Here are some points, one per row:
[-2.2  0.5 -2.  -0.4 -0.1  0.8  1.1 -1.1  1.   1.5  0.3  0.  -0.6 -2.1 -0.7  0.1 -2.3 -0.4  0.3  0.   0.9  0.5 -1.9  0.6]
[ 0.5  0.9 -2.   0.4 -0.2 -1.9  0.2  0.2 -0.2  0.2  0.   1.7  0.4 -0.3  0.2  0.7 -0.1 -2.3 -0.2 -0.6  0.6  1.  -0.8 -2.6]
[ 0.1  0.9  0.4 -2.2 -0.2  0.9  0.2 -0.3  0.6  1.5  0.6  0.3 -1.7  0.8 -0.7 -2.3  1.5 -1.8  0.2 -1.7  0.7  1.  -0.7  0.2]
[-0.1  0.8  0.2 -0.9  1.3  0.4 -0.3 -0.1  0.8 -1.7  0.3 -0.2 -0.4  0.9  1.5 -1.1  0.7 -0.4 -0.7  0.6  0.9 -2.1  0.7  0.6]
[ 0.9 -0.9 -2.   1.2  0.5  0.8 -1.3 -0.3 -2.  -0.6  2.4 -2.2  0.8  0.5  1.6  0.8  0.1 -0.1  0.8  1.  -2.   0.3  0.  -0.2]
[ 0.6 -0.8  0.8  0.9  0.7  1.2 -1.4  0.7  0.3 -0.6  1.3  0.1  0.7 -0.5  0.9 -2.5 -0.9  0.3  0.8  0.9  0.8 -0.2  0.4  0. ]
[-0.2  0.3  1.4  0.5  0.1  1.   1.3  0.2 -0.4 -0.7  0.3  0.2 -2.2 -0.7 -0.3 -0.2 -0.1  0.3  0.3 -1.   0.8  0.8  0.6 -0.6]
[ 0.3 -2.4  0.8 -1.2  0.3  0.8  0.9 -0.2  1.3 -1.1 -0.5  0.4 -0.9  1.   0.2  0.3  0.2 -0.4  1.  -0.1 -2.5  0.3  0.3  1.1]
[ 0.5 -0.7  1.   1.3 -2.7  2.2  0.3 -1.4  0.4 -1.2 -0.7 -1.3  0.4  0.2  0.  -1.1 -1.   0.5  0.4  0.4  1.  -0.4  0.7  0.4]
[-0.6  1.2 -0.4  0.6  0.   0.1 -0.5 -1.2 -0.7 -2.3  0.7  1.8  0.2 -0.9  0.4  1.2 -1.   0.   0.7  0.8  0.3  1.1 -1.1  0.4]
[-2.6 -0.2  0.   0.2 -0.7 -0.6  0.   1.2 -0.9  0.6  1.  -0.1  1.8  0.4 -0.4  0.2  0.6  1.1 -0.8  1.4 -0.8 -0.3  1.1 -2.2]
[ 0.6 -0.9 -2.  -0.5 -0.4  0.3  0.6  1.2  0.7  0.1 -0.6 -0.1  1.1 -0.4 -0.9  0.3  0.7  1.7 -0.4  1.1 -0.4  0.4  1.1 -1. ]
[-1.1  0.4 -2.3 -0.4  1.7 -0.3 -0.1 -0.5  1.1 -0.2 -2.2  0.1  0.2  0.9  0.6 -0.1  0.8  0.2 -0.7  1.2  1.6 -0.5  0.3  1.1]
[ 0.8  1.5 -0.2 -0.7  0.1  0.   0.5 -2.5  0.6  1.   0.5  0.9  0.1 -0.5  0.4  0.   0.2  0.   0.3 -0.4 -0.4  1.5 -0.5 -0.1]
[ 0.4 -1.2  0.3  0.3 -0.5  0.4 -0.2  0.7  0.4  0.6 -0.6 -0.4 -2.  -0.5 -0.7  0.3  1.7 -2.6 -0.2  1.7 -0.3 -0.1  1.2 -0.9]
[-0.3  0.2  0.5 -0.9  1.5 -2.1  0.1  1.4  1.7 -2.2  0.4 -0.6 -0.9 -2.3  1.9 -0.3 -0.2 -0.6  0.5  0.3 -0.2  0.  -0.3  0.6]
[ 1.  -2.3 -2.  -0.5 -0.5  0.2  0.7  0.1 -2.2  0.9  0.4  0.6 -0.3 -2.2 -0.7  0.2  1.   0.   0.5 -1.   0.3  1.3 -0.7  0.6]
[ 1.9 -1.   1.4  1.3  0.2  2.3 -0.2 -0.8  0.  -0.6 -0.3 -0.7  0.4  0.2 -0.2  0.2  1.   0.   0.8  0.7  0.8 -0.4  0.  -1. ]
[ 0.4  0.7 -0.1  0.2 -0.3  0.3  0.4 -0.6  1.6  1.1  0.   0.6 -0.1  0.8 -0.8  0.7  1.6  0.2  0.5 -0.8  0.8  1.6 -0.5  0.6]
[-0.9  0.3 -0.3  0.2  1.1 -0.5  0.  -0.8  0.7 -0.8 -1.5  0.7  0.9  0.8  1.2 -0.7  1.9 -0.1 -1.6  1.   0.9 -0.3 -0.5  1.4]
[-2.1 -0.4  1.1  0.3 -0.5  0.2  0.8  0.8 -1.   0.4 -0.9 -0.1 -1.9 -1.2  0.2  0.1  0.7  0.8 -0.2 -0.1 -0.6 -0.5 -2.4 -0.1]
[-0.3  0.4  1.5 -0.3  1.  -0.6 -0.1 -1.9 -2.3 -1.9 -1.7  0.9  0.4  0.9  0.8  1.7 -2.  -0.2  0.8  0.8  0.8 -0.2 -0.5  1. ]
[ 0.7 -0.9  0.5 -0.5 -0.2  0.6  0.6  0.8  1.1  0.7 -0.2 -0.3  1.2 -0.4 -0.9  0.7  0.6  1.8 -0.5  1.6 -0.5  0.4  1.  -1.1]
[ 0.6  1.2  0.2 -0.1 -0.1  0.7  0.6  0.6  0.3  0.2  1.2  0.9 -0.2  0.1 -2.2  0.4 -0.3 -0.8 -2.5 -0.4 -2.   0.9 -0.8  0.7]
[ 1.3 -0.8  0.3  1.9  0.2 -2.1 -1.5 -0.6  0.   0.7  0.2 -0.2  1.  -1.   0.1  0.4 -0.7  0.4  0.9  1.  -2.1 -2.   1.3  0.5]
[ 1.1  1.3 -0.4 -1.  -0.6 -0.5 -2.4  0.7  1.1  0.3 -2.5 -2.2  0.4 -0.7  0.1  0.3 -0.4  0.  -2.  -0.9 -2.   1.3 -2.3 -0.7]
[ 0.1 -0.2 -0.3  0.5 -0.6 -1.  -0.2  1.1 -2.   0.6  0.9 -0.2 -2.6  0.6 -0.3  0.2  0.2  1.6 -1.   1.6 -0.5 -0.3  1.2 -1.1]
[ 0.4  1.4  0.  -2.4 -2.7  0.3  0.1  0.9 -0.3  0.7  0.5  0.7 -0.2  0.8  0.7  0.8  0.  -0.8 -0.2  0.3  0.6  0.2 -1.   0.9]
[-0.7  1.2  0.   0.8  0.3  0.8 -0.3 -0.4 -0.1 -0.3  0.8  1.3  0.  -1.1 -2.5  1.2 -1.   0.   0.2  0.7  0.4  1.1 -1.1  0.4]
[ 1.2  0.1 -0.2  0.2 -0.9 -0.1 -0.2 -0.3  1.3  0.9  0.   1.3 -0.8  2.4 -1.9 -0.6  0.3 -0.2  1.3 -0.5 -0.6 -2.2 -0.3  0.1]
[-0.7  0.2  0.7  0.   0.6  0.8 -2.3  0.7 -0.5 -2.1 -0.8 -2.1  1.1 -0.8  0.4 -0.3  0.1  0.7  0.  -0.4  0.9  0.   1.   0.5]
[ 0.1  0.3  1.8  0.4  0.9 -0.5 -0.5 -0.2  0.7  0.7 -1.   0.9  0.3  0.5  1.4  1.8 -0.9 -0.1  1.9  0.2  1.   0.3 -0.2  0.9]
[-2.1  0.7 -0.7 -0.4  0.6 -0.4  0.6  1.1  0.5  1.2  0.2 -0.9 -0.9  2.   1.  -0.7  0.   0.2 -2.  -1.9 -1.3  0.3  0.   0.9]
[ 0.2 -0.1 -0.1  0.7 -0.5 -0.9  0.3  1.5 -0.7  0.8  1.4 -0.1  1.3  0.2  0.1  0.5 -0.2  1.5 -1.  -2.3 -0.9 -0.1  1.3 -0.9]
[ 0.7  0.2 -0.8  0.9 -0.7 -0.2 -0.6  1.  -1.9  1.5  0.1  0.1  1.3 -0.5  0.2 -0.1 -2.2  0.7  0.2  1.3  0.1 -0.8  1.5 -0.3]
[ 0.2  1.2 -0.1 -1.   0.3  0.5  0.6  1.   0.8  0.7  1.4 -1.  -0.8  1.8 -0.1  0.3  1.4 -0.5  0.1  0.4 -0.2 -2.3 -0.4  0.9]
[ 0.8 -1.1 -0.3  1.3  0.1  1.5 -0.6  0.  -0.4 -0.8 -0.5 -0.7  1.2  0.3  0.4 -1.3 -0.3  0.7  0.  -2.3  1.  -1.1  0.4 -0.1]
[-1.9 -2.4  1.6 -0.4  1.9 -0.9 -0.5  0.  -2.   0.6 -1.3  0.4  0.7  0.6  1.1  0.6  0.3 -0.5 -0.3 -2.   1.7 -0.1 -0.2  0.9]
[-0.8  0.1  1.1 -0.1 -0.5 -2.   1.3 -2.4  0.7 -0.5  1.1  0.  -0.1 -0.6 -0.5  0.1 -1.9  0.5 -0.2 -1.   0.6 -2.2  0.6 -2.3]
[ 0.2 -0.1  1.5  0.2 -0.4 -2.3  1.5  0.  -0.7 -1.  -0.3  0.2  0.6 -0.3 -0.9 -2.5  0.2  0.7  0.  -0.5  0.4  1.   0.5 -0.4]
[ 1.3  0.2 -0.9 -0.3 -0.3 -0.4  0.6 -0.5  0.6  1.  -0.5 -0.8  0.4  0.3 -0.3 -0.3 -0.3 -2.2  2.3 -1.1 -0.6  0.8  1.1  0.1]
These points spread out most along one direction. How far along it is each point below, from 0 to 99? The average is 50, and the first point in the table lies past the average. One standard deviation of the points above along it is 16.
[ 0.2 -0.1 -0.1  0.7 -0.5 -0.9  0.3  1.5 -0.7  0.8  1.4 -0.1  1.3  0.2  0.1  0.5 -0.2  1.5 -1.  -2.3 -0.9 -0.1  1.3 -0.9] 40
[-0.1  0.8  0.2 -0.9  1.3  0.4 -0.3 -0.1  0.8 -1.7  0.3 -0.2 -0.4  0.9  1.5 -1.1  0.7 -0.4 -0.7  0.6  0.9 -2.1  0.7  0.6] 46
[ 0.1  0.3  1.8  0.4  0.9 -0.5 -0.5 -0.2  0.7  0.7 -1.   0.9  0.3  0.5  1.4  1.8 -0.9 -0.1  1.9  0.2  1.   0.3 -0.2  0.9] 47
[ 1.3 -0.8  0.3  1.9  0.2 -2.1 -1.5 -0.6  0.   0.7  0.2 -0.2  1.  -1.   0.1  0.4 -0.7  0.4  0.9  1.  -2.1 -2.   1.3  0.5] 20
[ 0.4  0.7 -0.1  0.2 -0.3  0.3  0.4 -0.6  1.6  1.1  0.   0.6 -0.1  0.8 -0.8  0.7  1.6  0.2  0.5 -0.8  0.8  1.6 -0.5  0.6] 72
[ 0.8  1.5 -0.2 -0.7  0.1  0.   0.5 -2.5  0.6  1.   0.5  0.9  0.1 -0.5  0.4  0.   0.2  0.   0.3 -0.4 -0.4  1.5 -0.5 -0.1] 68
[ 0.7 -0.9  0.5 -0.5 -0.2  0.6  0.6  0.8  1.1  0.7 -0.2 -0.3  1.2 -0.4 -0.9  0.7  0.6  1.8 -0.5  1.6 -0.5  0.4  1.  -1.1] 40
[ 0.7  0.2 -0.8  0.9 -0.7 -0.2 -0.6  1.  -1.9  1.5  0.1  0.1  1.3 -0.5  0.2 -0.1 -2.2  0.7  0.2  1.3  0.1 -0.8  1.5 -0.3] 25
[ 1.2  0.1 -0.2  0.2 -0.9 -0.1 -0.2 -0.3  1.3  0.9  0.   1.3 -0.8  2.4 -1.9 -0.6  0.3 -0.2  1.3 -0.5 -0.6 -2.2 -0.3  0.1] 61
[ 1.  -2.3 -2.  -0.5 -0.5  0.2  0.7  0.1 -2.2  0.9  0.4  0.6 -0.3 -2.2 -0.7  0.2  1.   0.   0.5 -1.   0.3  1.3 -0.7  0.6] 56
[-0.7  1.2  0.   0.8  0.3  0.8 -0.3 -0.4 -0.1 -0.3  0.8  1.3  0.  -1.1 -2.5  1.2 -1.   0.   0.2  0.7  0.4  1.1 -1.1  0.4] 58
[-0.9  0.3 -0.3  0.2  1.1 -0.5  0.  -0.8  0.7 -0.8 -1.5  0.7  0.9  0.8  1.2 -0.7  1.9 -0.1 -1.6  1.   0.9 -0.3 -0.5  1.4] 54
